Each path is a new rotation, seen through one point. The rows after it are directions, each followed by how far the rotation turns it, in degrees a step (0 if it stays put).
Each turn is a multiple of 5 degrees from 10 to 175, or 0.
Each row of a path follows its step; steps can be skipped.
Path 1:
step 4: [-14,  11,  -1,  17,  13, -29,   7, -41, -12,  -4,  34,   2, -17, -11,   2,
   1,  21,  49, -13,  -4, -29, -10, -18,  18, -22,  23,   9,   4, -19, -31,
   4,   0,   8,  24,  18,  10,   2, -23,  -1, -24, -46,  24,   1, -17,  13]
step 8: [ 14, -10,  -9,   2,  -7, -31, -36, -22, -24,  -5,   3,   0,  17,   0, -11,
  39,  12, -15,   8,  16, -27, -11, -33,  51,   6,  -6,  37, -15, -25,   1,
 -18,  11,   6,   5,   8,  29,  -9, -10,  -6,   6, -31, -31,  16, -20,  -5]
step 10: [-23, -20, -50,  -4, -34,  21,   0, -29, -33,  -8,   6, -23,   1,  15, -11,
  47,  26,  17,  13,  -2,  10,  12, -22,  27,  -9,  12, -13,  -6,  -6,  -8,
 -22, -10, -24, -29,  14,  15,  -6,  24, -11,  14, -14,  -3,  23,  -9,   0]
step 13: [ 11, -14, -13,  14, -19,  23,  28, -53, -16,  22,  -2, -35, -16,  25,   2,
   0, -11,  27, -15,  -3, -22,  11,   0, -13, -20,  22,  13, -15, -17,  27,
  23, -13,   4,  16, -18,  29, -25,  23,  -8,   5, -33,   2, -20,  12, -18]
step 19: [ 17, -30,   4,  11,   5,  -5,  -4, -41,   8,  30,  -7, -35, -10,  -8,  -5,
   3,  37,  13, -24,  -1,   8,  -2, -41,  -3, -14,  -3, -14, -10, -17, -22,
 -13,  -8,  17,   5,  -4, -17,  26,   2,   8,  -2, -18,  27,  56, -31,  -7]
step 21: [ 14,  -8,   5,  -2, -15, -10,  -5, -29, -17,  11,  20, -10,  -4, -14,  -4,
  29,   7,  20,  -7,  -3, -42, -13, -12,  19, -13, -19,  22,  12,  -6, -12,
  -3,   7,  28,  52,   8,  27,  -3,  -9,  -5,   0, -49, -19,  27, -41,  14]
step 25: [ 13,  -2, -40,  16,   9, -16, -39, -10, -30,  -8,  15, -11,  11,   1,  26,
  22,  29,  12,  28, -11, -16,  14, -39,  33,   5,  29,  26, -43, -21,  -1,
   5,  13,  -5,  26,  -7,  21,   5,  10,  -6,  -7, -10,   5, -13, -12, -16]
step 29: [ -2,  26, -19,   9, -51, -26,   1, -40, -17,   2,  -3, -13,   2,  15,  17,
  11,  -4,  13, -16,  30, -15, -15, -34,  20,  -9,  19,  -6, -10,  10,  15,
   9,  -7, -15,  -5,  12,  40,  -2,  -6,  -8,  -6, -42,  21,  15,  27, -26]
Speeds:
[  6, -12,   2,  -5,  -3,  -2,  -7,  -4,   8,   0,   7,   0,   5,  -1,   2,
  -5,   4,   0,  -2,  -5, -13,  -3,   6, -13,  -2,  -7, -16,   2,  -3, -10,
   5,   3,   8,  10,   5,   2,   1,  -1,   8, -12,  10,   7,   3,  -7,   5] -> 20
[  1,  10,  -6,  12,   4,   2,  -2,  -3,  -6,  -3,   0, -13,  11,   4,   6,
  -1,   0,  12,   3,  -3,   3,   2,  -1, -20,   1,  14,  -5,  -3,  -3,   0,
  -8,  -6,   0,  -8, -12,   1,   3,   3,   4,  -6,  -2,   3,   8,   0,   6] -> 115
[ -9,  -7,  11,  -2,   3,   0,   5,  -1,  -8,  -3,   2,   8,   1,   2,  -5,
   5,   3,  12,  -7,  -2,  -5,   8,  -2,  -9,  -3,  -6,   6,  -7,   4,   5,
   1,  10,   2,  -2,  -9,  11,  -6,   8, -15, -14,  -1,  -4,  -8,   0,   5] -> 85
[  0, -17, -10,   4,   3,   8,  10,   6, -10,   1,  -3,   1,   0,  -4,  -9,
  -8,   1,   3,   9,   1,  -1,  -8,   1,   5,  -5,  -9, -12,   1,   6,  -5,
  -4,  -4,   9, -11,  -6, -13,   2,  11,  -5,   1,  -2,   3,   2,   4,   0] -> 85
[ -2,   9,   6,  -9, -12,   3,  -4,   2,   2,   6,   3,   2,  -8,  -2,   5,
   5,   4,   8,   2,  -2,   6,  -1,   6,   2,  -1, -13,  -5,  -5,   1,   1,
   2,  -5,   5,  -4,  -8,  11,  -4,   8,   3,  13,  -1,  -5,  22,   0,   5] -> 35
[  2,   5,  -2,   5,  -4, -10,  -5,  12,  10,  13,  -1,  -9,  -2,   0, -22,
   5,   5,   4,   0,  -9,   3,  -2,  -5,  -1,   1,  -6,   4,   1,   1,  -6,
  -5,   3,   1,  -3,   1,  -6,  -3,  -8,   2,  -4,  -9,  -5,  -4,  -6,  13] -> 25
